128 stands for zero in the data rows.
Here are some rows, each followed by its group. Rows of different groups can look alike.
[118  83 171  86 125  96 100 145 116 144 105 137 117 167 107 162 124 151
  97 103  75 123 118  82 158 103  82 154 151 114 108 150 169  85 165 131
 153 147 109 163 124 104 157 141 117  86] Q562
[ 89 182 142 139 133 106  98 123 180 169 165  83 151 108 129 166  96  89
  95  93 130 108 186 151  77  77  95 164  75  95 113 176  86 107 140 129
 171 130 161 158 146 138 138 135 142 106] Q740
[146 132  77 148 145 157 179 132  98  99  86 147 104 121 154  76 109 125
 184 144 127 133 145 138 143 176 164 102 157 178 159  85 159 152 110 137
 117 121 120  89 124 147 106 112 107 167] Q442
[ 91 167 157 145 145  90  76 116 201 172 186  73 154  94 111 157 171 111
 103 111 166 130 164 110  82  98 108 154  68  67 126 137  63  95 143 133
 146 127 148 158 151 105 148 138 136 109] Q39
[169  87 105 179 152 156 165 126  99  90  78 180 125 172 158  86 121 143
 174 150 171 128  83 150 172 173 163  75 166 161 128  75 150 150  96 139
  64 111 122  84 119 132  64 114 102 160] Q201
[115  88 169  86 120 101 110 141 108 129 111 135 125 167 105 162 121 145
 103 100  66 124 111  79 155 112  89 154 151 112 109 151 165  88 155 124
 153 144 107 163 119 108 166 156 123  90] Q562
[ 90 164 156 146 147 101  82 117 201 177 188  83 151  99 116 159 170 124
  99 105 162 134 169 108  93  95 103 158  68  71 126 151  73  84 138 142
 147 146 152 156 147 110 143 140 132 106] Q39
[ 93 188 142 139 123 104  89 118 175 162 171  76 156 101 117 161  97  83
  92  97 141 108 180 133  63  81 113 159  75  95 114 168  65 109 123 118
 169 117 157 154 158 134 140 144 151 109] Q740
[123  93 171  80 117  92 102 140 106 130 116 130 132 161  97 160 121 149
  99 105  82 125 109  62 144 117  95 153 151 115 110 137 151 101 148 118
 148 134 100 161 132 104 165 150 132  91] Q562
[ 81 187 143 143 124 111  97 117 169 161 166  80 156 104 123 167  98  63
 101  94 123 107 183 139  67  91 111 158  75  89 115 172  68  99 134 122
 167 122 155 162 152 136 140 150 148 110] Q740
[152 128 100 145 116 166 139 121 116 122 136 134 118  85 126  99 169 173
 147 186 174 149 102 137 140 138 169 104 132 128 158 106 100 144 112 119
  93 131 105 111 115 136 110 120 153 151] Q605
[110 131 142 111 124  95 117 137 117 129 130 110 121 170 123 131 129 105
 108  99  94 134 141 134 108 123  92 160 139 152  99 147 138 104 159 139
 151 146 136 146 130 117 159 137 124  96] Q253
[148 137  83 148 145 163 181 133  96  99  86 151 110 124 153  81 113 130
 178 141 132 133 138 135 140 186 166 100 158 186 157  93 151 154 107 129
 116 128 119  83 127 148 111 113 109 169] Q442
[138 136  82 150 152 161 184 135 100  99  88 152 106 123 159  83 117 126
 189 138 128 133 145 138 143 168 163 103 157 182 154  97 163 149 115 142
 120 131 119  88 124 147 110 113 106 167] Q442
[149 131  81 148 156 156 190 135 100 102  78 151 106 122 160  82 115 142
 180 139 130 130 151 144 151 169 168 108 158 184 167  98 154 146 114 136
 118 136 125  87 127 152 107 114  99 166] Q442
[128  89 169  76 126  98 106 148 121 135 112 135 121 163 106 161 127 167
  90 102  87 126 120  56 150  99  90 157 149 123 110 144 156  89 158 125
 149 147 109 156 128 105 165 141 123  87] Q562
[ 85 168 158 151 139  96  76 113 196 168 185  72 157  94 111 160 169  94
 105 107 159 126 162 113  87  95 119 154  68  66 119 150  77  99 137 133
 148 127 142 164 148 105 143 149 134 108] Q39
[107 139 143 115 130  93 124 135 112 119 121 105 121 169 126 133 125  84
 112  99  96 130 143 131 100 128 110 151 140 154  99 142 132 112 161 117
 146 138 131 149 130 114 165 142 127  98] Q253
[167 106 109 179 148 152 166 120  92  83  82 175 127 165 159  89 116 127
 181 150 169 124  84 147 165 179 178  69 165 153 129  61 142 164  96 130
  59 107 112  89 122 128  61 130 107 162] Q201
[153 108 107 112 104 172 147 125 121 114 143 160 128  90 136 127 123 139
 135 163 138 126  94 150 146 140 140  92 121 120 148 119 153 196  84 119
 103  93 134  96 120 150 101  98 128 169] Q268
[117  91 171  85 122  95 102 141 112 136 113 132 123 163 102 160 120 144
 102 101  84 124 113  76 149 106  99 154 151 117 104 144 164  96 159 125
 150 138 104 163 128 102 161 145 122  89] Q562
[118  99 173  76 120  97 102 145 112 135 112 129 124 154 101 166 124 147
  96 102  83 125 111  46 141 105 106 150 150 117 105 142 146 102 153 123
 149 138 101 159 135 101 169 151 131  91] Q562
[119 134 141 107 120  96 115 139 120 133 129 107 119 162 122 130 131 118
 103 104 103 136 146 120 102 123  98 158 138 156 100 147 123 103 160 138
 149 139 137 142 134 114 158 129 128  96] Q253
[ 87 164 153 151 141  96  83 119 203 174 188  78 153  96 110 156 179 106
 103 103 157 130 163 122  91  92 107 156  70  69 120 145  79  99 142 140
 150 130 147 158 143 108 144 140 131 106] Q39
[176  98 106 172 147 153 160 129 106  98  83 178 118 162 158  84 120 146
 175 150 180 127  86 137 167 176 162  75 163 160 125  67 148 150  97 137
  58 112 124  83 123 126  63 104 108 159] Q201
[160  98 107 105 106 169 144 121 127 123 136 166 123  98 137 120 126 162
 132 166 134 126  99 156 157 132 122  98 121 124 158 114 155 176  93 124
 104 107 146  91 117 156  97 103 130 169] Q268
[155 127 101 149 119 167 137 124 125 127 136 138 112  85 130  99 175 185
 141 185 175 148 101 132 145 122 169 100 132 132 155 109 103 148 110 127
  97 135 108 112 114 131 106 107 150 145] Q605
[119  94 170  82 118  98 106 141 108 130 114 132 124 158 103 162 118 146
  98 100  75 122 107  66 150 116  94 152 150 114 106 145 154  98 154 122
 148 143  99 164 128 105 163 149 126  89] Q562
[148 137  80 145 150 152 187 134 101  90  88 150 109 117 156  76 108 143
 179 142 124 136 145 125 144 169 166 103 154 179 162  86 148 156 108 134
 118 131 120  86 126 150 113 118 110 164] Q442
[ 81 166 155 149 145  98  79 114 201 168 188  83 153 102 112 161 173  98
 102 102 158 128 163 117  87  94 112 156  70  68 113 155  76  93 138 133
 147 140 146 159 145 105 146 145 129 108] Q39
[ 77 171 157 155 143 101  79 114 197 168 193  79 153  93 113 163 170  90
 107 103 158 128 163 113  86 105 108 154  67  67 113 158  84  97 139 137
 149 133 141 162 145 107 148 148 140 111] Q39
[108 138 140 109 122  93 120 137 114 128 128 107 119 167 124 129 121  98
 113 100  85 134 140 139 113 128 100 159 138 148  99 147 140  95 158 138
 152 139 136 148 124 121 166 142 125  93] Q253
[170  98 107 167 149 154 163 122  96  91  80 176 126 170 155  87 124 144
 180 147 167 126  85 141 170 166 166  73 167 157 126  74 141 144 104 144
  65 111 114  84 118 128  68 118 101 160] Q201
[175  94 105 169 144 151 164 123  97  89  80 177 121 169 158  84 118 137
 174 150 172 123  81 150 168 167 164  75 166 157 125  66 145 152  95 139
  58 110 117  82 121 129  64 116  99 161] Q201
[153 124 101 155 116 162 146 120 121 118 137 134 120  94 132  99 165 170
 149 186 165 148 105 149 142 130 175  98 130 124 157 110 111 148 110 114
  98 131 105 115 109 136 104 118 153 147] Q605
[123  91 170  81 124  99 107 143 110 137 112 133 123 163 105 164 125 149
  98 103  86 128 111  61 147 110  91 152 150 120 107 149 160 100 160 125
 150 143 102 162 130 105 160 137 124  90] Q562
[117 133 139 114 126  91 116 134 114 124 122 105 121 166 128 126 125 103
 107 108  97 132 144 132 106 124  99 157 139 154 101 142 131 105 157 126
 147 140 138 142 128 116 161 141 120  96] Q253
[151 128 102 152 113 170 135 125 118 122 134 135 112  90 125 102 169 167
 145 184 173 146  98 147 143 140 178 100 133 128 157 107 108 143 115 120
  97 129 105 116 116 132 107 118 152 149] Q605
[165 104 104 176 146 153 166 121  90  82  86 170 128 158 157  86 114 122
 181 149 162 125  79 138 159 170 181  68 166 152 121  63 138 165  92 131
  61 101 108  88 121 125  69 132 103 162] Q201
[163 100 108 105 112 172 150 121 129 121 135 167 129  98 138 122 119 161
 132 163 131 125  96 166 157 141 126 100 122 125 157 122 153 184  94 126
 104 107 142  93 114 157 100  92 126 169] Q268
[158 102 105 106 107 171 146 120 118 117 140 165 130  96 139 123 122 149
 135 166 132 125  94 154 153 143 131  96 122 123 156 118 150 185  81 118
 104 106 138  93 117 154 101 108 131 170] Q268
[110 128 142 106 129  97 121 131 114 131 114 112 120 172 123 129 122  87
 109  99  91 129 142 154 114 126  92 161 141 151 107 149 141  96 164 133
 147 143 145 148 125 117 159 142 121  97] Q253
[ 86 169 156 150 138  85  76 112 199 164 192  75 155  93 107 154 160 100
 106 111 157 130 163 117  85  84 116 156  67  65 116 136  77 103 133 131
 149 126 144 161 145 107 148 147 137 107] Q39
[ 89 181 143 140 129 106  95 117 175 164 167  82 156 112 125 162  88  82
  98  95 129 109 182 161  75  85 102 163  76  96 119 175  78  99 135 118
 174 134 163 158 145 139 139 138 150 108] Q740
[145 133  82 154 159 158 187 130  92  95  86 148 110 124 154  81 107 123
 184 142 128 130 147 135 145 187 162 102 157 181 162  92 151 151 113 131
 115 130 118  86 125 148 109 116 108 171] Q442
[ 90 183 140 152 127 110  94 122 175 161 172  84 154 105 121 166  96  78
  92  93 139 111 185 138  69  94 100 158  72  98 106 177  78 110 141 124
 166 127 159 156 157 135 135 132 149 108] Q740
[158 105 108 107 110 169 149 119 124 117 132 165 127  97 137 121 123 146
 137 163 131 126  98 166 151 133 129  97 121 119 155 121 154 189  90 124
 105 104 140  95 115 157 101  94 127 168] Q268
[149 121 104 150 124 171 148 125 119 125 126 138 117  97 134 105 179 170
 145 180 174 146 105 145 151 141 171 101 133 132 160 118 109 136 123 123
  98 143 108 112 111 136 101 112 144 151] Q605
[ 91 185 142 134 126 116  94 120 178 168 172  84 153 102 121 161 100  90
  92  96 137 109 185 133  71  90 105 165  74 100 115 173  68 105 131 124
 167 130 161 157 153 134 144 129 148 107] Q740
[159 104 108 106 107 164 148 121 124 118 142 163 132  93 131 127 129 148
 136 160 143 121  93 151 143 140 146  96 122 124 153 120 150 195  82 117
 106 100 135  95 121 151 102 101 126 169] Q268
[ 87 193 142 143 127 110  99 118 173 159 168  79 157  97 119 163  92  62
 100  94 129 108 182 143  66  91 116 159  74  89 109 169  66 114 129 116
 170 117 154 161 154 134 141 150 153 109] Q740
[ 81 189 144 146 129 115  93 117 179 164 169  84 151 109 130 168  94  67
 100  90 125 108 182 149  71  87 109 158  74  93 111 183  80 104 136 126
 172 131 156 161 149 134 137 137 148 109] Q740
[151 130  98 147 111 163 144 123 119 116 138 133 118  88 134 101 164 171
 144 185 168 149 101 150 141 133 179  98 134 128 153 106 109 153 112 120
  98 132 104 114 113 135 108 109 145 149] Q605
[148 128  78 147 154 157 179 139 102 106  82 146 101 124 158  78 114 134
 183 142 127 131 149 148 148 172 162 109 160 186 159  95 159 149 113 142
 120 129 125  86 121 149 105 111  99 165] Q442
[173  95 110 166 148 150 169 126  89  91  71 174 126 171 160  84 116 137
 176 150 172 122  82 163 175 170 167  73 167 160 132  68 146 154 106 136
  66 111 119  83 121 129  62 117 101 162] Q201
[130  84 170  79 118  91 100 145 119 138 116 133 122 165 103 159 122 167
  93 106  84 129 113  76 153 103  87 153 150 121 107 149 169  94 157 131
 152 140 111 158 125 102 166 138 125  85] Q562
[ 80 168 155 157 140 103  79 113 196 169 188  77 153  93 112 159 171  94
 105 103 158 130 162 113  85 101 111 156  68  65 112 151  76  98 136 139
 147 135 140 161 150 106 150 143 132 109] Q39
[175 102 104 171 145 147 164 124 100  83  88 171 127 161 159  85 117 136
 176 153 177 125  79 142 161 163 180  68 165 155 124  61 139 168  90 128
  63 102 109  79 129 128  65 120 108 160] Q201
[159 107 107 109 112 175 146 126 130 123 142 167 126  92 141 129 128 153
 136 162 131 127  98 154 146 138 123  99 120 121 149 123 154 192  91 130
 105 105 139  93 118 151 102  94 130 169] Q268
[148 139  82 148 146 160 180 136 100  99  92 145 109 113 153  82 110 134
 183 142 135 135 141 126 138 181 170 102 157 182 156  91 150 160 108 137
 118 124 118  85 131 148 112 124 115 169] Q442
[124  87 171  76 119  97  99 139 114 136 111 134 125 170 103 157 119 153
  96 107  72 126 114  63 152 100  82 153 149 116 109 142 157  86 158 126
 149 137 108 163 127 107 163 141 125  88] Q562
[120  94 172  79 114  91 103 142 111 128 115 129 128 164 100 158 113 149
 102 106  81 129 108  60 148 108  95 153 150 112 108 140 159  98 153 120
 153 132  98 161 129 107 172 144 129  90] Q562
[152 127 100 151 122 168 141 122 119 124 132 134 117  87 129 100 171 176
 145 185 172 143 108 150 142 132 173 101 132 127 158 106 103 147 120 124
  95 135 106 118 115 133 103 119 148 149] Q605
[109 138 144 107 122  93 116 134 114 129 127 110 120 161 121 128 123 109
 108 104  91 136 146 132 105 125  98 159 138 146 105 136 126 101 160 133
 147 145 134 147 130 117 158 137 126  98] Q253
[151 128  85 149 156 162 182 134 101 101  79 150 107 126 159  80 112 123
 183 141 136 131 146 145 144 175 164 104 156 182 165  97 155 146 117 133
 120 128 125  86 127 147 108 114 102 169] Q442
[115  94 170  80 117  97 102 140 108 135 113 131 126 160 100 162 126 153
  99 104  83 129 111  45 144 116  96 151 152 113 106 142 147  90 155 118
 148 137 100 164 129 103 169 148 129  89] Q562
[110 134 139 108 121  92 114 139 112 130 129 104 118 161 123 128 126 105
 110  98  89 134 144 133 107 114 103 158 139 149  99 139 130 104 164 142
 150 141 134 147 127 118 163 141 123  95] Q253
[159  98 103 107 113 168 147 120 123 122 134 166 126 100 141 121 125 159
 135 166 130 124  95 159 155 141 123  98 122 123 159 119 152 178  92 126
 103 110 146  94 113 156 101  94 126 168] Q268
[112 142 140 113 124  86 115 132 113 124 130 103 126 165 121 131 120 102
 110 102  94 131 145 128 101 123 105 157 141 149  99 140 119 107 158 127
 148 138 130 145 131 116 165 149 132  98] Q253
[149 131 101 151 117 173 143 125 123 124 141 141 114  84 130 101 170 174
 142 179 167 149 101 134 143 141 167  97 130 130 154 111 109 152 116 121
  97 138 103 114 115 134 105 115 155 147] Q605
[ 84 193 143 145 129 108  96 118 170 158 171  83 157 101 126 168  90  73
 100  95 126 107 185 149  67  90 113 159  73  91 111 174  69 109 139 120
 169 130 155 162 153 137 142 142 153 112] Q740
[147 122 101 141 114 164 149 122 112 117 128 134 118  96 128  99 163 166
 150 182 164 146  99 158 151 129 176  98 130 123 165 107 106 139 117 117
  97 139 111 120 110 138 108 123 143 147] Q605
[152 128 100 147 122 165 146 125 125 126 130 140 113  92 133 103 173 178
 142 181 175 147  99 144 144 133 169 100 133 133 156 110 113 144 114 118
  98 134 109 115 113 134 107 113 154 148] Q605
[147 133  84 148 147 153 190 133  94  95  83 148 114 123 155  79 113 122
 186 143 131 131 142 140 144 177 168 104 158 180 163  92 153 153 110 131
 120 121 120  89 128 150 107 118 107 169] Q442
[160 104 105 108 101 170 146 121 118 119 138 161 130  96 135 125 123 149
 134 163 131 127  90 158 149 143 137  93 125 119 154 114 148 193  88 123
 107  98 137  92 120 153 100  99 132 171] Q268
[152 124 104 151 118 168 146 119 120 118 133 139 123  95 131  99 166 168
 147 186 177 146 100 140 141 140 166 102 133 131 155 117 109 141 114 115
  93 136 111 113 113 135 108 116 158 150] Q605
[158 106 104 111 110 171 146 122 125 121 135 163 123  91 137 122 132 150
 133 162 138 125  94 156 151 142 132  97 123 124 156 115 147 190  90 124
 104 103 138  95 119 154  97  98 128 167] Q268
[ 88 188 140 148 129 112  94 120 177 163 175  83 156 103 125 166  96  80
  94  93 133 108 184 143  69  80 103 162  73  94 110 176  77 111 134 123
 169 130 154 157 152 138 140 140 147 108] Q740
[124  88 171  76 122  89 108 142 111 134 110 131 126 164 103 158 123 152
  95 106  79 125 112  70 152 106  90 155 151 114 111 142 165  98 156 121
 147 135 105 165 122 106 162 149 126  89] Q562
[152 121 101 147 119 166 144 126 118 127 128 133 116  90 130 102 170 177
 145 182 176 143 106 150 148 132 170 100 134 130 158 111 107 142 119 123
  96 134 107 112 113 135 101 109 145 150] Q605
[173 102 107 172 145 148 168 118  88  81  82 170 128 161 151  84 119 128
 178 153 179 126  78 130 160 176 179  68 166 156 130  58 134 166  94 122
  60  98 114  86 125 126  66 123 109 162] Q201
[114 132 139 111 120  89 116 134 115 127 125 109 121 167 114 129 124  94
 110 100  93 135 139 142 105 123 101 162 141 149  97 141 136 103 155 136
 152 138 137 147 127 118 161 141 128  97] Q253
[122  95 171  88 115  98 101 138 111 129 117 131 126 164 104 164 120 143
 100 102  80 127 107  58 142 116 107 147 149 115 107 137 148  95 159 111
 150 136 101 163 134 100 169 148 131  91] Q562
[ 90 181 150 138 132 105 101 120 173 168 160  84 157 111 123 168  92  85
  99  94 128 108 187 162  83  82 109 162  78  93 118 178  79  99 145 126
 173 132 163 159 145 137 134 140 144 110] Q740
[123  96 172  83 124 100 109 141 113 128 114 135 127 160 103 162 116 151
  95 102  82 126 112  69 145 116  97 153 148 116 108 149 157 101 157 115
 151 148 103 162 129 103 164 144 129  89] Q562
[ 84 167 159 147 133  92  82 110 195 163 189  78 161  96 109 157 166  96
 107 109 158 130 160 111  84  93 117 154  67  68 119 144  73 100 132 128
 150 126 142 157 146 107 148 144 139 107] Q39
[171 106 106 172 143 146 159 120  95  82  86 170 123 157 157  83 109 134
 179 153 164 125  84 149 163 171 175  71 166 152 122  58 147 159  93 129
  59 104 113  88 117 126  63 121 104 160] Q201
[ 87 187 148 140 128 112  98 118 178 162 165  84 157 109 121 165  95  76
  94  93 128 105 183 147  71  83 117 163  75  92 117 174  68 112 136 116
 168 127 159 158 150 135 138 144 147 110] Q740
[174  98 103 178 139 153 163 121  92  89  85 176 127 163 154  84 116 132
 177 151 176 124  79 150 163 181 165  76 166 159 122  61 140 158  88 128
  61 104 114  78 118 126  64 122 109 164] Q201
[118  97 172  79 115 105 103 142 112 133 116 133 125 160 104 161 120 153
  98 102  73 127 111  55 144 117  96 150 151 115 107 138 149  97 156 122
 151 145  98 164 133 104 164 148 128  91] Q562
Which 5 groups are nearest to each row below, nearest first, going by the average distance to the group's rows?
[110 139 141 110 127 101 117 138 117 134 120 107 121 163 118 137 128  99
 109  98 109 131 143 124 103 129 106 162 139 153 104 143 124  98 163 137
 147 142 138 147 136 120 161 134 129  99] >> Q253 Q562 Q740 Q39 Q605
Which 4 groups are nearest to each row below, nearest first, going by the distance to the group's nearest row?
[146 132  85 147 154 153 182 132  98 102  79 147 108 120 157  79 107 131
 181 145 135 132 144 134 143 183 168 101 157 185 169  92 148 147 119 126
 116 129 126  86 127 147 109 113 106 169] >> Q442 Q201 Q605 Q268
[118  94 172  83 122 102 101 141 112 137 112 136 123 163 101 162 125 153
  97  97  83 128 117  60 150 109  99 156 149 116 106 145 155  88 162 128
 148 148 102 162 128 105 166 140 123  90] >> Q562 Q253 Q39 Q740
Which 3 other groups have their centres nearest to the centre of group Q268, nearest first?
Q605 Q442 Q201
Group Q39 spreads out most along one direction. Which 3 other groups' directions of most spread are closest to that one, closest first?
Q201 Q268 Q740
Which 4 groups are nearest to each row below, nearest first, going by the distance to the centre of the group?
[141 138  81 148 152 163 178 136  98 106  83 150 105 121 157  84 119 128
 185 140 133 135 142 129 144 170 166 103 154 181 160  99 153 145 115 141
 119 128 121  90 129 146 109 115 107 167] >> Q442 Q201 Q605 Q268
[148 135  81 155 147 157 181 135  98  99  90 147 107 122 152  79 116 134
 183 146 134 137 144 127 142 182 160  99 157 181 156  89 152 156 110 138
 116 123 119  85 127 148 108 113 111 168] >> Q442 Q201 Q605 Q268
[119  96 173  82 118  98 101 138 110 128 112 131 126 162 100 160 116 145
  98 103  87 126 111  62 143 124  97 149 149 119 101 144 157  99 157 113
 147 139 103 161 132  97 166 143 131  91] >> Q562 Q253 Q39 Q740
Which 5 groups are nearest to each row below, nearest first, going by the distance to the group's nearest row?
[111 135 138 109 136  91 126 136 111 127 122 106 122 165 124 133 127  99
 113  99  94 132 148 135 106 131 106 155 141 150 102 142 132 102 166 138
 150 143 136 147 127 118 161 137 121  98] >> Q253 Q562 Q740 Q39 Q442
[118  95 174  82 115 113  98 145 118 145 115 139 120 165 100 168 136 152
  99  96  78 126 106  48 147 113  96 153 151 120  99 154 157  89 156 136
 154 140 103 161 129 102 165 142 129  90] >> Q562 Q253 Q39 Q740 Q268
[112 137 146 101 122  90 117 137 119 128 127 109 120 165 119 132 124 107
 109  99  97 132 138 131 109 123 103 160 138 148 101 142 129 108 160 134
 155 136 140 148 127 118 162 146 125  95] >> Q253 Q562 Q740 Q39 Q605
Group Q442 spreads out most along one direction. Which 3 other groups' directions of most spread are closest to that one, closest first?
Q562 Q740 Q201
Which 5 groups are nearest to each row below, nearest first, going by the distance to the centre of the group?
[147 140  86 142 150 152 185 135 102 101  82 144 109 112 153  81 115 139
 178 145 135 132 144 130 144 163 168 102 157 181 161  84 149 157 115 137
 121 125 120  86 131 146 108 117 110 167] >> Q442 Q201 Q605 Q268 Q253
[104 132 140 118 126  99 120 137 112 129 120 107 116 170 127 133 124  96
 109  97  92 130 143 135 113 128  94 158 141 146 104 147 136  93 163 136
 146 141 139 150 125 119 164 139 122  95] >> Q253 Q562 Q740 Q39 Q442
[111 148 140 113 119  90 114 134 113 121 133 103 127 153 118 131 124  96
 110 102 104 132 134 115  94 128 113 155 140 151  97 135 124 116 152 123
 151 128 128 144 133 116 163 145 135  98] >> Q253 Q562 Q740 Q39 Q605
[172 103 109 173 150 153 165 119  93  89  82 174 124 159 151  84 117 132
 178 152 172 129  81 136 163 173 174  72 165 154 126  61 133 153  99 131
  59 103 111  85 127 128  63 112 111 163] >> Q201 Q442 Q605 Q268 Q253
Group Q268 spreads out most along one direction. Which 3 other groups' directions of most spread are closest to that one, closest first?
Q201 Q740 Q562
Which 4 groups are nearest to each row below, nearest first, going by the average distance to the group's rows?
[168 105 109 176 148 147 165 119  91  82  82 169 128 165 155  88 115 122
 179 152 171 124  80 145 161 175 178  67 165 155 126  58 135 164  95 128
  56 105 111  87 125 127  64 119 109 162] >> Q201 Q442 Q605 Q268
[167  96 108 177 145 156 167 122  90  83  85 176 128 168 162  85 112 126
 178 151 166 126  87 160 171 168 164  70 164 154 126  70 154 157 103 137
  64 108 114  88 120 131  64 118 105 158] >> Q201 Q442 Q268 Q605
Which 3 other groups have their centres nearest to the centre of group Q740, nearest first?
Q39 Q253 Q562
